One turn sends every row of this set to another row. A few are shown first. Where does it send the rows asked after them?
Z110: [.12, -.12, .24, .32, .02, -.32, .12, -.20, .02, .03, -.41, -.15, .00, -.13]
Z405: [.05, -.09, .20, .03, -.03, -.27, .25, -.13, .18, -.37, -.15, .15, -.14, .11]
Z658: [-.33, .00, .37, .02, .33, -.03, .18, -.27, .17, -.11, -.11, -.19, -.19, .16]
Z934: [-.21, .05, .19, .51, .07, -.23, .37, -.30, .19, -.09, -.06, -.03, -.14, -.30]
Z471: [.21, -.22, .16, .21, -.04, .06, .16, -.23, .03, -.11, .07, -.24, -.35, .19]
Z619: [-.01, -.09, .23, .18, .22, .07, .18, .00, .17, -.29, .14, .26, -.22, .19]
Z225: [-.27, -.02, .44, -.06, .44, -.12, .12, -.14, .16, -.07, -.06, -.11, -.10, -.04]
Z556: [.14, -.27, .26, .28, .04, -.08, .06, -.35, .18, .28, -.27, -.11, -.08, -.11]
Z478: [-.30, .13, .32, -.16, .22, -.07, .12, -.26, .22, -.10, -.05, -.14, -.18, -.07]
Z324: [-.08, .01, .24, .44, .14, -.30, .32, -.43, .24, .00, -.10, .02, -.13, -.34]
Z520: [.05, -.25, .27, .05, .24, .09, .13, -.07, .29, -.09, .17, .28, -.19, .09]
Z780: [.06, .17, .19, .43, .07, -.26, .14, -.03, -.11, -.18, -.26, -.09, -.05, -.15]
Z435: [.09, -.11, .08, .12, -.20, .04, .07, -.15, .05, -.15, .14, -.18, -.34, -.03]
Z989: [.02, -.03, .14, .28, .04, -.25, .39, -.08, .12, -.12, -.18, .00, .12, .25]
Z716: [.03, -.08, .22, .34, .36, .04, -.16, -.18, -.12, .00, -.10, .05, .02, -.29]
Z434: [.11, -.15, .22, .32, .12, .22, .02, -.33, .20, .32, -.02, -.03, -.20, -.08]
Z226: [.04, .14, .15, .41, .19, .30, .03, -.15, .07, .12, .12, .03, -.23, -.10]
Z792: [.10, .13, .22, .35, .29, -.17, .32, .00, .06, -.17, .00, .14, .08, .20]
Z24: [-.01, -.04, .11, .17, .12, .09, -.14, -.19, -.05, .06, -.09, .00, .01, -.41]
Z485: [.11, -.25, .22, -.10, -.02, -.24, .20, -.19, .30, -.17, -.13, .17, -.11, .02]
Z477: [.29, -.30, .31, .28, .19, -.09, .09, -.23, -.01, -.12, .02, -.16, -.29, .19]
Z648: [.03, .29, .14, .46, .17, .05, .09, .00, -.08, -.14, .00, -.02, -.17, -.13]
Z438: [.06, -.01, .02, .22, -.01, .16, .15, -.39, -.08, -.03, -.28, -.23, -.07, -.03]
Z904: [.02, .05, .20, .18, .16, .01, .00, -.22, .34, .13, .20, .33, -.02, -.05]
Z760: [.10, -.05, .14, .39, .23, .11, .12, -.37, -.15, -.09, -.30, -.18, -.06, .09]
Z466: [.07, -.08, .14, .11, -.13, -.12, -.09, -.07, .04, -.18, .16, -.05, -.28, -.23]
Z424: [.10, .17, .24, .30, .35, -.04, .12, -.07, .18, -.04, .19, .30, .01, .06]
Z426: [-.01, -.01, .19, .15, .10, -.11, .24, -.03, .13, -.43, -.02, .20, -.20, .20]
Z425: [-.30, -.06, .44, .02, .44, -.07, .16, -.19, .16, -.09, -.09, -.15, -.13, .09]
Z305: [.03, -.06, .27, .41, .33, -.03, .46, -.34, .23, .16, .05, -.04, -.14, -.26]
Z548: [.09, -.09, .25, .44, .42, .05, -.03, -.27, -.16, -.08, -.21, -.05, -.01, -.04]
Z228: [.27, -.28, .38, .27, .27, -.25, -.07, -.16, -.01, -.16, .05, -.03, -.22, -.02]
Z147: [.01, .01, -.01, .12, -.06, .15, .02, -.30, -.02, .05, -.17, -.14, -.03, -.29]
Z143: [.16, -.16, .31, .18, .10, -.27, -.16, -.07, .01, -.18, .13, .02, -.22, -.23]
Z712: [-.10, -.03, .20, .49, .26, .04, .51, -.23, .17, .07, .09, -.07, -.15, -.21]
Z976: [-.22, .04, .16, .53, .13, -.06, .46, -.20, .15, -.06, .04, -.07, -.15, -.23]
Z739: [-.33, .08, .31, -.08, .21, -.02, .18, -.30, .21, -.12, -.10, -.18, -.21, .08]
Z195: [-.06, -.11, .13, .12, -.11, -.08, .07, -.31, .40, .18, .01, .19, .02, -.01]
Z353: [-.25, .07, .38, -.14, .34, -.11, .11, -.18, .20, -.07, -.04, -.10, -.12, -.13]
Z201: [-.05, -.16, .11, .17, -.17, -.21, .28, -.23, .28, .05, -.18, .03, .08, .14]
Z359: [.11, -.32, .26, -.08, .11, -.05, .14, -.16, .34, -.02, .04, .24, -.13, .01]
Z448: [.05, -.05, .28, .38, .26, -.20, .37, -.45, .27, .12, -.05, .00, -.13, -.32]

Z760 moves to Z438
Z225 moves to Z425
Z792 moves to Z989
Now find these:
Z619 moves to Z426
Z780 moves to Z110
Z471 moves to Z435
Z305 moves to Z712

One turn sends every row of this set to another row. A few are shown first. Where does it send the rows asked after them?
Z442: [-.03, .26, .10, -.18, .18, -.05, -.07, .06, -.02, .14, .05, .03, .40, -.14, -.06, .18, -.22, .21, -.23, -.15, .14, -.07, -.16, .04, .33]
Z282: [-.05, .06, -.06, .24, .03, -.07, -.04, -.07, .32, .31, -.07, -.01, .18, -.03, -.05, .00, -.09, .02, .00, -.13, -.35, -.03, -.06, .17, -.03]
Z266: [-.10, .07, .04, -.04, .05, .28, -.03, .12, -.23, .19, .01, .06, -.06, -.09, -.16, .02, -.21, -.02, -.41, -.08, -.02, .43, -.15, -.16, -.03]
Z428: [.10, -.10, .06, -.09, -.07, -.01, .39, -.14, -.20, -.29, .15, .05, .07, -.09, -.06, -.11, -.07, .29, -.27, -.22, -.07, .09, -.09, -.07, .09]
Z200: [-.07, .05, -.35, -.07, .14, .08, -.02, .01, -.14, .08, -.14, -.07, .09, .02, .17, .03, -.07, -.10, .02, .08, .31, -.42, -.09, .00, -.02]
Z606: [-.36, -.10, .02, .17, .23, -.06, -.21, -.11, -.17, .21, .11, -.08, -.01, .01, -.06, -.04, .01, -.11, .07, -.29, .21, -.01, -.14, .09, -.16]
Z961: [-.15, -.23, -.03, -.12, .02, -.26, -.14, .07, .04, -.14, .08, -.03, .19, .21, -.04, -.19, -.11, .26, .18, -.07, .16, -.22, .20, -.13, -.04]
Z698: [.14, .09, .02, -.53, .13, .05, .08, -.01, -.23, -.15, .02, .01, -.18, .02, -.03, .10, -.09, .29, -.07, -.21, .11, .04, .04, -.24, .04]
Z65: [-.10, -.13, -.09, .22, -.13, .22, -.11, .07, -.09, .10, .00, .19, -.08, -.18, -.09, -.19, -.11, .04, .11, .07, .06, .43, .14, -.14, -.02]
Z358: [.11, -.20, -.18, -.27, -.11, -.14, -.01, .01, .07, -.08, .01, -.21, .05, .00, .03, .00, -.09, .29, .12, -.28, -.07, -.10, .19, -.37, -.09]
Z49: [.11, -.01, .13, .26, .17, .02, -.06, -.11, .17, .25, -.15, .04, .39, .06, -.02, .18, -.11, .11, .00, .03, -.08, -.19, .00, -.06, .27]
Z273: [.08, .12, -.11, -.32, .15, -.02, -.14, .07, -.27, .03, -.13, -.08, .40, .03, -.26, .07, -.07, .12, -.08, .15, -.24, .08, -.03, .05, .18]
Z480: [-.10, -.05, -.23, .22, -.08, .36, .06, -.15, -.18, -.02, -.15, .00, -.15, -.12, -.14, -.07, -.02, .05, .05, .11, .01, -.02, .32, -.24, -.06]
Z532: [-.24, -.04, -.36, -.04, .34, .06, .22, -.10, .16, -.10, -.05, -.23, -.23, .01, .03, .02, -.08, -.05, .02, -.20, -.02, .09, -.01, .04, -.02]
Z421: [-.06, .26, .08, -.01, -.25, .00, -.35, -.17, -.05, -.02, -.16, .12, -.05, .05, -.16, .01, .00, .08, -.34, -.17, .11, .25, -.04, -.13, .11]

Z961 moves to Z480
Z266 moves to Z442
Z358 moves to Z65
Now find these:
Z273 moves to Z428
Z532 moves to Z606

One turn sends every row of this set to another row. A few are shown first. Where does it send the rows asked after them?
Z916: [.06, .07, -.16, -.15, .00, -.32, .19, -.17, .00, -.15, -.08, .11]
Z475: [.00, .12, .04, -.14, .20, .23, -.27, .05, .02, .06, -.08, -.23]
Z510: [.07, -.10, -.03, .17, -.36, .15, -.19, -.15, -.12, .16, -.10, -.01]
Z366: [-.04, .24, .01, -.04, .25, .22, -.07, .24, -.05, .12, .00, .02]
Z192: [.16, .00, -.04, -.13, .20, -.27, -.03, -.05, -.04, -.16, -.06, .24]
Z713: [-.03, -.05, .02, -.22, .16, -.19, .01, -.15, .08, -.11, -.01, .31]
Z802: [.03, .06, -.20, -.12, .20, -.15, .06, .01, -.19, -.05, .14, .26]
Z958: [-.07, -.12, -.17, .20, -.30, .13, .03, -.21, .03, .07, -.18, .13]
Z364: [.12, -.08, -.14, -.06, -.27, .31, -.01, .13, .14, .01, .20, -.08]
Z347: [-.07, .07, -.13, -.01, .21, -.04, -.21, .04, .03, -.14, .27, -.18]
Z131: [.02, -.15, -.09, .08, -.29, .26, .09, -.27, .10, .02, -.11, .00]
Z567: [-.01, .12, .06, -.10, .10, .23, -.07, .19, -.08, .14, -.15, -.26]
Z36: [-.07, .06, -.04, .24, -.34, -.03, .13, -.24, -.06, -.03, -.07, -.02]
Z498: [.12, .26, .02, -.11, -.12, .18, -.25, .23, -.09, .15, -.08, -.10]
Z552: [-.17, -.02, .09, -.04, -.25, -.21, -.05, -.05, .21, -.10, .14, .18]

Z958 moves to Z567
Z916 moves to Z510
Now find these:
Z802 moves to Z36
Z131 moves to Z475
Z364 moves to Z347

One turn sends every row of this set to another row. A few are shown first. Where does it send the rows asked after them?
Z946: [-.14, .10, .06, -.07, .22, -.15, .11, .11, -.41, .10, -.09, -.06]
Z757: [-.07, .14, -.11, .28, -.07, -.03, .19, .22, .14, -.02, -.27, .08]
Z688: [-.13, .06, -.17, -.02, -.03, -.04, .13, -.16, .20, .10, .32, -.09]
Z636: [-.23, .09, -.23, .21, .28, .02, -.05, .18, .01, .12, -.15, .20]
Z255: [.07, -.12, -.11, .11, -.21, -.03, -.19, -.18, .10, .11, -.02, .17]
Z240: [-.25, -.09, -.32, .37, -.02, .09, .06, .03, -.08, -.05, -.13, -.06]
Z292: [-.24, -.05, .20, .13, -.08, .03, -.10, .06, .03, .02, .29, .25]
Z365: [-.14, -.13, .11, .10, -.25, .04, -.23, -.08, -.23, .01, -.06, .12]
Z150: [-.03, -.01, -.04, .04, .14, -.03, .09, -.17, .11, -.16, .07, -.39]
Z804: [.07, .16, -.14, -.16, -.13, -.11, .05, -.17, .10, .16, -.12, -.09]
Z594: [-.05, .05, .38, .10, .19, -.08, .06, .18, -.02, -.20, -.03, -.09]
Z257: [.10, .11, -.20, -.05, .17, -.23, .26, -.04, -.08, .15, -.05, -.15]
Z398: [-.12, -.07, .12, .05, .18, .07, -.33, -.10, .16, -.07, .10, .04]
Z896: [-.08, -.12, .18, .20, .09, -.11, .01, .17, -.41, .01, -.04, .16]
Z972: [-.19, .09, .16, .07, .11, -.13, .35, .17, -.15, -.02, .24, -.07]

Z365 moves to Z804
Z398 moves to Z150
Now find these:
Z972 moves to Z292
Z240 moves to Z757
Z896 moves to Z255

One turn sends every row of this set to another row. A few are shown first. Where does it send the rows asked after them?
Z93: [.04, -.02, .11, .15, -.01, -.29, -.13, .02, .04, -.11, -.03, .06, .04, .42, -.07, .00, -.06, -.04, .14, .21, .15, .05, .20, -.15, .21, .12]
Z232: [-.07, -.16, -.24, .01, -.13, .03, .11, .18, .21, .17, .00, -.24, .14, .18, .20, .13, .13, .21, -.31, .09, -.13, .04, .20, -.23, .10, .04]
Z465: [.12, -.22, .06, .21, -.03, -.19, -.09, .04, .06, -.28, .08, .18, .04, -.25, .18, -.25, -.28, .17, -.08, .00, -.06, .19, .05, -.15, .06, -.04]
Z400: [.02, -.27, .01, -.14, -.18, .22, .15, .34, .17, .10, -.14, -.12, .07, -.01, .07, -.06, .17, .08, -.27, .16, -.02, .11, .26, -.24, -.09, .05]
Z814: [-.02, .30, -.09, .03, -.15, -.04, -.10, -.16, .05, .00, -.07, -.31, -.38, -.09, .05, .01, .11, .05, .18, .03, -.19, -.22, .08, .04, -.02, -.39]
Z890: [-.06, .13, .26, .11, .04, -.31, -.03, .07, .09, -.08, -.11, .11, .01, .36, -.24, .05, -.03, .04, -.05, .20, .13, .13, .20, -.20, .05, -.01]
Z758: [-.07, -.13, .00, .15, -.06, -.27, .21, -.29, .38, -.29, -.06, .00, -.06, -.12, .17, -.15, -.08, .02, -.22, .01, -.10, .29, .11, -.14, .00, -.26]
Z884: [.07, -.09, .00, .10, -.07, -.28, .04, -.09, .12, -.32, .01, .23, -.03, -.22, .19, -.09, -.29, .26, -.11, .01, .04, .22, .10, -.17, -.02, .00]
Z306: [.07, -.12, .01, .11, -.08, -.15, -.14, -.10, -.02, -.16, .05, .02, .14, .35, .06, -.05, .04, -.15, .24, .30, .05, .16, .05, -.14, .30, .06]
Z356: [.02, -.07, .04, .00, -.09, -.01, -.03, -.17, -.05, -.16, .08, .03, .22, .23, .01, -.08, .17, -.21, .14, .38, -.05, .33, -.09, -.17, .23, -.12]
Z750: [.00, -.16, -.04, -.14, -.20, .26, .20, .25, .11, .07, -.19, .04, .13, -.15, .09, -.06, .23, .09, -.16, .16, -.05, .10, .28, -.26, .04, .11]
Z877: [.02, .17, -.03, .11, -.08, -.01, -.15, -.02, .02, .05, -.03, -.29, -.37, -.07, .04, -.01, .11, .05, .11, .10, -.21, -.24, -.02, .14, -.08, -.47]
Z874: [-.02, -.04, -.03, .07, -.09, -.33, .18, -.25, .27, -.33, -.06, .14, -.08, -.15, .17, -.04, -.19, .18, -.19, .01, .02, .27, .13, -.18, -.05, -.12]
Z645: [.08, .05, .18, -.06, .25, .07, .16, .07, .02, .28, -.05, -.10, -.06, -.21, -.02, -.24, .11, -.14, .16, .17, -.22, -.11, .04, .22, -.04, -.14]
Z27: [-.11, .19, .29, .00, .03, -.19, .08, -.01, .06, -.09, -.09, .12, .08, .23, -.28, .03, .10, -.01, -.14, .29, .04, .31, .06, -.23, -.02, -.19]
Z652: [.13, .28, -.05, -.18, -.33, .03, -.15, -.14, -.15, -.10, -.03, -.06, -.31, -.17, .02, -.03, .11, .01, .11, -.06, -.07, -.18, .02, .13, -.14, -.20]
Z283: [-.02, -.26, .08, .26, -.01, -.18, .09, -.17, .33, -.24, -.01, -.05, .02, -.13, .17, -.31, -.06, -.08, -.18, .01, -.19, .26, .07, -.12, .08, -.30]
Z20: [-.07, .08, .19, -.04, -.04, -.04, .08, -.12, .00, -.13, .00, .07, .19, .17, -.16, -.05, .20, -.13, -.05, .37, -.06, .41, -.08, -.22, .07, -.25]
Z193: [.11, .10, .03, .04, -.11, .05, -.19, .07, -.09, .03, .01, -.15, -.33, -.09, .02, -.04, .09, .03, .03, .10, -.17, -.23, -.09, .23, -.16, -.40]
Z628: [-.01, -.26, -.09, -.06, -.14, .10, .10, .30, .22, .15, -.05, -.26, .07, .17, .12, .04, .11, .15, -.35, .12, -.05, .09, .23, -.22, -.06, .01]
Z738: [.04, .15, -.03, -.31, .06, -.16, .16, -.17, .23, .17, .00, -.49, -.24, .08, .06, -.03, -.05, -.03, .15, .10, .00, .03, .18, .02, -.18, -.10]
Z682: [.09, .27, -.16, -.37, -.04, -.20, .06, -.21, .01, .14, .18, -.34, -.09, .05, .11, .06, -.12, .10, .09, -.01, -.03, .02, .07, .04, -.12, .07]
Z638: [.05, .35, -.11, -.10, -.29, -.02, -.11, -.22, -.03, -.07, -.07, -.20, -.34, -.15, .04, .00, .12, .03, .19, -.04, -.11, -.19, .09, .03, -.05, -.26]
Z372: [.07, -.31, .10, .29, .00, -.14, -.07, .00, .17, -.24, .06, .05, .07, -.20, .18, -.36, -.17, .00, -.10, .01, -.17, .21, .03, -.12, .11, -.18]
Z170: [.03, .03, .14, -.15, .21, -.02, .22, -.02, .23, .24, -.11, -.38, -.23, -.05, .00, -.18, .06, -.15, .18, .19, -.10, -.04, .17, .12, -.15, -.21]
Z59: [.13, .17, .05, -.11, .16, .03, .06, .03, -.19, .25, .13, .06, .09, -.24, .03, -.15, .06, -.02, .11, .06, -.25, -.12, -.07, .24, .03, .02]
Z199: [-.05, -.05, -.19, -.05, -.19, .19, .22, .12, .09, .09, -.14, .05, .20, -.14, .17, .04, .24, .15, -.11, .14, -.14, .04, .26, -.27, .19, .15]
Z640: [-.10, -.05, -.29, .02, -.15, .07, .17, .09, .14, .13, -.04, -.08, .20, .03, .22, .13, .19, .22, -.19, .10, -.17, .02, .22, -.26, .23, .10]
Z312: [.17, .15, .02, -.10, -.24, .06, -.20, .01, -.18, -.05, .01, -.04, -.31, -.15, .02, -.04, .10, .02, .03, .02, -.10, -.20, -.08, .22, -.20, -.26]
Z743: [.14, .29, -.12, -.27, .01, -.11, .00, -.11, -.20, .19, .25, -.06, .07, -.10, .09, .00, -.06, .11, .07, -.02, -.15, -.05, -.05, .14, -.01, .13]

Z232 moves to Z628
Z884 moves to Z874
Z193 moves to Z312
Now find these:
Z890 moves to Z27
Z59 moves to Z743

